Rotation paths and how fast each direction turns (degrees per step)
Each turn is a multiple of 5 degrees from 10 to 175, or 0.
Each row of a path follows its step; steps can be skipped.
Path 1:
step 0: [-23  21   8   0  -2 -31  -4  17  16  -6   1  11 -16   1   2 -12   7   2
  23  -4  10 -10 -34   8  17  11   1  17  17  19  14  28  18   2   0  -7
 -19  29 -23   8  -7]
step 3: [ 11  17 -17  22  -9 -10  17   3   3 -36 -23  -8  14   0  -1  -7   7  14
 -10 -19  20  23  -8 -12  30  -3   4   8  -1   2   3 -25 -16  27   7  -4
   7 -10  19 -15 -15]
step 4: [ 10 -10   9  -8  -5   2 -20  42   0 -19   4   6  26  11   2  -4   5  21
 -34   7  10   9   4 -16  -7   5  -6  16  10  23 -11  -6   2  30  11 -18
 -10   0   6  25  21]
step 5: [ 27   6 -11  -3  -5  12 -10   9  23 -17   6  20 -10  21 -31  26  14  20
   7  -1 -11  14   0  -9  -1   6 -13  14 -38  -2  -8  17   0  -3  -8 -19
  -1  -9 -27  22   0]
step 7: [  4  -5  -2   8   7 -20  15  22   4 -14 -10 -39   4   4   6  -1  36  -5
  -4 -12  -5 -40  17  -5   1 -22 -23  -7  -6 -17   7   7  -4  -9 -14  19
 -19   1 -10   1  -4]
step 9: [ -7  11  14  -4  11   6   1 -20 -14 -35   5   1  24  25   5  15  -1 -11
 -11  16  23  -1 -22 -39  10   3  19 -11  -9 -21 -18 -12  -1  -4 -12  10
  14  16   2  10 -15]
step 10: [  9   6  13   4   0  24 -23  -2  12  -8  -5 -21  15  15  15   7  -9   8
  13  -8  37  -4 -12  -3 -11   8   2  14   4 -21 -14   7 -28 -25  19 -17
  -7  -9  25  16  23]
step 13: [ -8  18   2 -10   8   6  -6  10 -21 -27  -5 -16  -7 -16  28  10   7  -8
  19 -13  -7 -20  13  -8 -31  -3  -2 -24  21  16  -1  11  28  -7 -18 -22
  12  -9   1 -22 -12]
step 14: [  6  12  -3   2 -15   9  23   8  -2 -22  -6   3 -10 -11  -6 -10  -7   2
  -2   2  26   4 -10  14  -2  -5   8   8  37 -25  34   4   5 -10 -47 -11
   1  -6   7  -2 -17]
Directions:
[  6   3   6  -6  -5  -2   0  -6   3  -1  -4   3  -6  -4  10  -3  -4  -9
   1   2  10  -7   2   2  -2   0   6  -6  -1  -1   2  -3   3 -10   5  -3
   2   3  -4   2   2] -> 25
[-3 -7 -5 -5  0  2 -1  1 -8 -1  1 -5  2 -5  3 -5  2 -1 -6  7 -1  0 -7 -1
  7  0  7 -5  1 -7  7 -2 -1  7  5  4  2  0 -1 12 -3] -> 130
[  1   0 -13   2   0 -11   1   5   4  -7   3   7   0  -3  -2   8   3  -1
   2   9   2  -3  -2   5   1  -1   0  -2   2  -4  -5   2   1  -6  -2   7
   5   3   7   2   3] -> 160
[  3  -3  -4  -2   1   3   0  -4  -4  -1  -4   6   0   4 -10  -1  -1  -6
 -12   1   0  -9   1   9  -8  -5   0   7   0  -1   5   2  -2   4  -3  -5
  -3   1  -2   1   6] -> 110
[ 5 -4 -7  2  5  4 -3 -3  2 -2 -7 -4 -8 -5  6  8 -5  1  0  5 -3  0 -2 -5
 -2 -1  2 11 -3  9  7  0 -2 -3  5  2 -2 -3  7 -3 -4] -> 155
[ -8   0   0   3  -1  -1 -11   0   2  -5  -3   4  -6   5   6   4  12  -6
  -1  -4  -7  -4   1  -4   0  -3   5   2  -4  -1  -1  -4   2   5  -2  -1
   6   7  -5  -5  -3] -> 170
Path 2:
step 1: [ 28 -19 -17 -29  -1 -19  30  12 -11  -1 -11  10   0  -6 -16 -13   3   7
   7  24  -5  16 -18  21  21   0   0 -11   0 -17  -2   6  -1  -8 -18   5
 -10   8 -13   3  -3]
step 3: [ 30   1  11  19  17   8  17  12   4  19 -15   4  19 -31  -6  13  -5  22
   9  28  -5   7 -17   9 -10 -15  10   3 -10  11   9 -12 -13   2  14   6
   4  -2  -2  -7  18]
step 4: [  2   8   5  10   3  -3  13  15   9  22 -13  -8   6 -32 -25  -2   4  35
  -1   2 -20   2  22 -21  12 -15   5 -16   8  19  -6  16   5   2  15  17
  16   0  -3   3  -3]
step 5: [-27  18   6  -7  18 -24  13   9  10  27   4  17  10 -22  -7   3   7  -9
   5   6  -2  29  18  -2   3 -24  -5 -12   5   2   4   0  20 -10   9  11
   3  15 -12 -10  10]
step 7: [ -9   3  -5 -25   3 -13 -11   0  20  15  -2   1  -2  26 -17  19 -10  23
  44   6   1  14   2  18   2 -18  -1  -9  -4  -6  23   0 -10  -1  10 -10
  14   3   9  -8 -12]
step 11: [ -4  10  -2 -22   1 -12  15 -10  -6  -8  16  -8 -32  -2  40  -8 -11   8
  13  23  -6  17  -1   2  17   0 -13 -17   9  -8  -6  12  -4   3   8  13
  -1   2 -26  23 -10]
step 12: [  6  -6  -3 -13  -8   9  -3 -11 -20  12   0   9 -19  12  21   4  -5  21
  19  35  -5  28 -32   4  -8 -13  -4  -4   6 -15 -24   3  -1   4   6 -14
  -2  21  -4 -10   3]
step 13: [ 16 -14 -14   3 -17   3  15  10  -1   4 -12 -10   7  14   5   0 -14  46
  -3   3  -3  10 -31  21   8  -9  -5   2  21 -10 -19  -4   3   1   5  22
  18  -3  -9   5  12]
step 15: [ 13   0  14 -21  -2  -4  20   9  14  -1  13  -1  22 -30   9 -23   8  11
 -30  27   5   1   1   7   3 -17  14  -9  -1   8  -9 -10  -4  -8  -3  -1
  29  14 -11  -6  11]
Directions:
[-5  0 -2  6 -2  5 -6 -1  7  5 -4 -1 -4 -5 -5  1  1  1 -5  4  0  1 -6 -9
  4  2 -9 -1  0 -4 -3  2 -9 -7 -7 -4 -8  2 -1 -6 -5] -> 175
[ -6   5  -6   1   3  -1 -13   3   3   2   5  -2  -5   3   6   1  -2  -4
   7  -3   7   0  -8   1   2   1   1  -4  -2   5  -6  -3   2   5   6   3
   2  -1   1   2 -12] -> 25
[-9  2  2  2  5  1 -2 -5  5  4  0  3  9  3 10 -2  4  2 -1 -6 -1  1 -3  7
  7 -3 -9  6  3 -2  2 -4 -1 -4 -1  7  0 -7 -1  0  8] -> 135
[  5  -3  -3   7  -9 -10   0   8   0   5   0   7   2   1   1  -9  -6  -1
   5  -9   2   5   2  -8   4   0  -4   6   1   1  -5  -1  -1   3   3  -4
  -1   4   2   2   4] -> 85
[ -1   2   3   8   0  -3   1  -2  -5   2   8   2   2  -9   2   1  -1   6
  -3  -8  -1  -5   0  -4  -1   0   6 -11   3   6   4 -11  -8   1  -6   0
   2   2  -3   0   0] -> 65
[ -6   4  -3  -7  -3  -1   0   4   2  -1  -8   0   5 -15   7   0   2  -5
  -2  -1   1  -6   4  -2  -1  -1   0   2   7   5  -2   2   9  -5  -4  -7
   3   1  -1   7  -3] -> 70
[ 3 -4 -2 -1 10  1  7  7  3  1  4  3  2 -1  4 -1 -5 -3 -6 -2 -7 -9 -2  3
  6 -2  0  6 -9  3  0  3 -7  0  2 -9  4 -4  2 -4 -8] -> 55
Path 3:
step 0: [ 12  28   8   4   5  -7   2  -6  -3  16  -3   7   4 -24 -27 -16  -7  -1
  14  -6   6   4   2  -4   4   7  26  -9   8  14   7  22 -19  -1 -12  23
  -8 -11   7  11 -19]
step 5: [ 13 -15   8   1  10 -19  11   2  15  16  -7  -5 -17   1   9 -19 -11   0
  -3  -5  -2 -12  -1 -20  17   5  29   5 -17  18  -2   1  -8   2  -9  29
  13   6  -3 -22  -6]
step 6: [-16  -2  10   4  -4 -32  -6  -3   9 -34   9   4 -27 -11  11 -11  22 -13
   3  10  -2  -1  -2   2  -8  -8  -8   3  -4  -1 -18  -3 -18  18 -19  -4
   4 -14   4  -8 -11]
step 8: [ -8  18  12 -19  -2  22   0  22   4  -4  13 -13   8  13 -19   7  19  -6
   0  -7  14 -15  23   3  26  -3  -6  -3  -8   5  11  -5  16  -3  15   6
 -17  13  16  12  19]
step 10: [  1 -15   0 -10  -8  15  11  -5  20  18  -4   3 -23  -2  20   1   6  24
 -11  21   2  -1 -27  -9  -5  -4  -1  -5   0   5  13  25   8  10 -15   1
   3 -12 -13 -25   5]
step 11: [ 20 -11  20 -15  -7 -22   2  -1 -15  -5  18  12  -5 -22  16  20  19   6
  15  15 -14   8  -2   2 -20   5 -12 -18 -22   8  -1  -5  -3 -21  -8  -5
   7  -1  -3   7  -7]
step 13: [-11  24  12   7  11   3  16  -2  11  -1  -7  -2  -9 -16  -8   1   1 -30
   5 -17  11  -9  -1  13   4  20  -1   7  10  -9   3   5  11  19  -2   3
 -36   7  24  -2 -13]
step 14: [ 10  -2   4  -5   0  18   5   4  19 -19  -6 -25  25  15   8 -21  -9  -1
   2   5   5  18  -7   1 -17  15 -15   3  23 -13  14  -1   9  16  -2  12
  10 -15  -1  12 -20]
step 15: [ 14  12  -1  -3  14  14   3  15  -7  -1   2 -16   2   4  10   7  18  31
  -1  17   6   3  -5  -2  -5 -24  24 -23  15  16  -3  17  -1  14  11 -14
   3  -8  -8  15   6]
Directions:
[  4   4  -6   2  -6   7   3  -2  -2  -3  -5  -5   3  10  -6  -2   4   1
  -1   4   0  -5   5   5  -3  -6  -4 -11   4   0  -1   7   5  -5   7  -1
   1   0  -2  -8  -1] -> 55
[-3  3  0  8 -6  4  4  8  8  5 -3  0  2  6  3  2  8 -9  2 -1 -5 -1 -1  3
 -3  6  4  7  7 -1  5 -2  0 -4  2 -3  5  5  4  6  5] -> 70
[  1  -2  -3  -5   1 -12  -7  -1   4  -1   1  -6   2   3  -7   1  -4  -3
  -1   9  -1  -5   1   5  12   6   2   3   7   4   2   4  -7  -4  -3  -7
   1   0  -4  -2   2] -> 20
[ 4 -9  8  0 -6  3 -5  6  5 -2 -1  9  7  1 -6  2 -1 -2  3  4  2  2 -5  1
 -4 -9  3 -3  1 -5  7 -3 -4  6 -3 -5 -4 -2  0 -5 -6] -> 95
[ -3   6   3   3  -3  -7   8   3   2   2  -8   0   1   7  -3  -3   0   5
  -9   9   6   4  -3 -10   4  -3  -2   0  -3   3   1  -5   3   2  -3  -1
  -5   2   0   3   6] -> 155
[ -3  -1  -4   7  -5   4  -3   6  -8  -4   0  -4  -3  -7  -2  -8   1  -4
  -6  -6   4  -7  -4  -6  -3   4   4  -4   2   5  -4  -1  -6   3  -5 -10
  -4   1  -3  -3   4] -> 110
[14 -8  0 -1 -4  1  4  4 -6 -1 10 -5  2  2  6  1 -3 -7 -3  6  4 -1  9 -9
  2  3  2 -1 -2 -3  6 -1  4  0  1  2 -1  1  0  4  0] -> 110
[-3 -5 10 -2 -9 -5 -1 -3 -5 10 -1  0  1  0  7  5 -6  7 -1 -4 -1 -6  1 -2
 -2  0 -1 -1 -1  1  1  5  6 -2  0 -9  8  4  1 -7  2] -> 55
